Here are some points, each followed by its number:
np.array([57, -23, 7, 5, 10, 12, 26, 16, -20]) 0
np.array([81, -8, 5, 12, -28, 17, 19, -3, -7]) 1
np.array([-12, -26, 0, -8, -37, 77, 39, -22, -8]) 2
np.array([125, -4, 43, 39, -32, 37, 29, -14, 101]) 3
np.array([-26, -18, -18, -10, 21, 28, 18, -19, -37]) 4
np.array([62, -4, -26, 28, -25, 8, 35, -8, 77]) 5
np.array([-61, 13, 59, -2, 13, 37, -46, 47, 24]) 6
np.array([-14, 23, -49, 25, 20, -87, 3, 25, -45]) 7
np.array([32, 49, 17, 10, -17, 2, 2, 26, 57]) 8
np.array([37, 8, 29, 16, 12, 9, 15, 49, -20]) 9
np.array([60, 33, 82, 3, 6, 102, -78, 21, 73]) 10
np.array([91, 15, -30, 16, 16, 9, 127, -2, 80]) 11
np.array([6, 10, -7, -32, 38, 37, 48, 30, -45]) 12
np.array([41, 13, -42, 20, -17, 9, 50, -43, 54]) 13
np.array([5, 4, -58, -2, -52, -23, -32, -27, 43]) 14
np.array([14, 29, -47, 9, 42, -5, 82, 43, 18]) 15
np.array([87, 26, 14, 32, 0, -5, -21, -16, 8]) 16
New points follow, each followed by the numbers of its three nearest points above, looking only along the 2 directions in which the numbered points spread most, nearest first.
np.array([-30, -48, -23, -7, -10, 2, 41, -33, 7]) 12 0 14
np.array([-40, -21, -2, -33, -23, -54, -68, -30, -28]) 4 12 9
np.array([-33, 39, -2, -12, 13, -57, -34, 1, -42]) 4 12 7
np.array([-33, -22, -47, -3, -12, -61, -76, -19, -55]) 4 12 7
np.array([-36, -10, -9, -39, -23, 20, -33, -2, 21]) 9 2 4
np.array([-75, -47, -26, -17, -2, -92, -63, -24, -22]) 4 12 7
np.array([-59, -24, -2, -16, -21, -17, -15, -3, -11]) 4 12 9
np.array([-41, -20, 0, -25, -45, 24, -52, -20, -17]) 6 9 4
np.array([-3, 22, 53, -5, 9, 42, -17, -11, -29]) 6 9 2
np.array([78, 4, -5, 34, 3, 6, -2, -5, 5]) 1 16 8
np.array([-23, 10, 26, -38, -24, 34, -93, -34, 26]) 6 9 2
np.array([-22, -33, 44, 6, 25, 19, -50, 0, -41]) 6 9 4
np.array([-51, -8, 7, 16, -17, 41, 9, -1, 6]) 9 2 4
np.array([50, 20, -5, 2, 40, 23, 102, -4, -23]) 15 13 14
np.array([-70, -3, -10, -17, -20, -63, -93, -30, -27]) 4 12 6
np.array([-30, 20, 23, -25, 23, 43, 77, 23, -1]) 12 4 9
np.array([-9, 24, 34, -11, 27, -19, 17, 18, -42]) 4 12 9
np.array([21, -1, -29, 29, 13, -11, 46, 19, -23]) 15 12 14
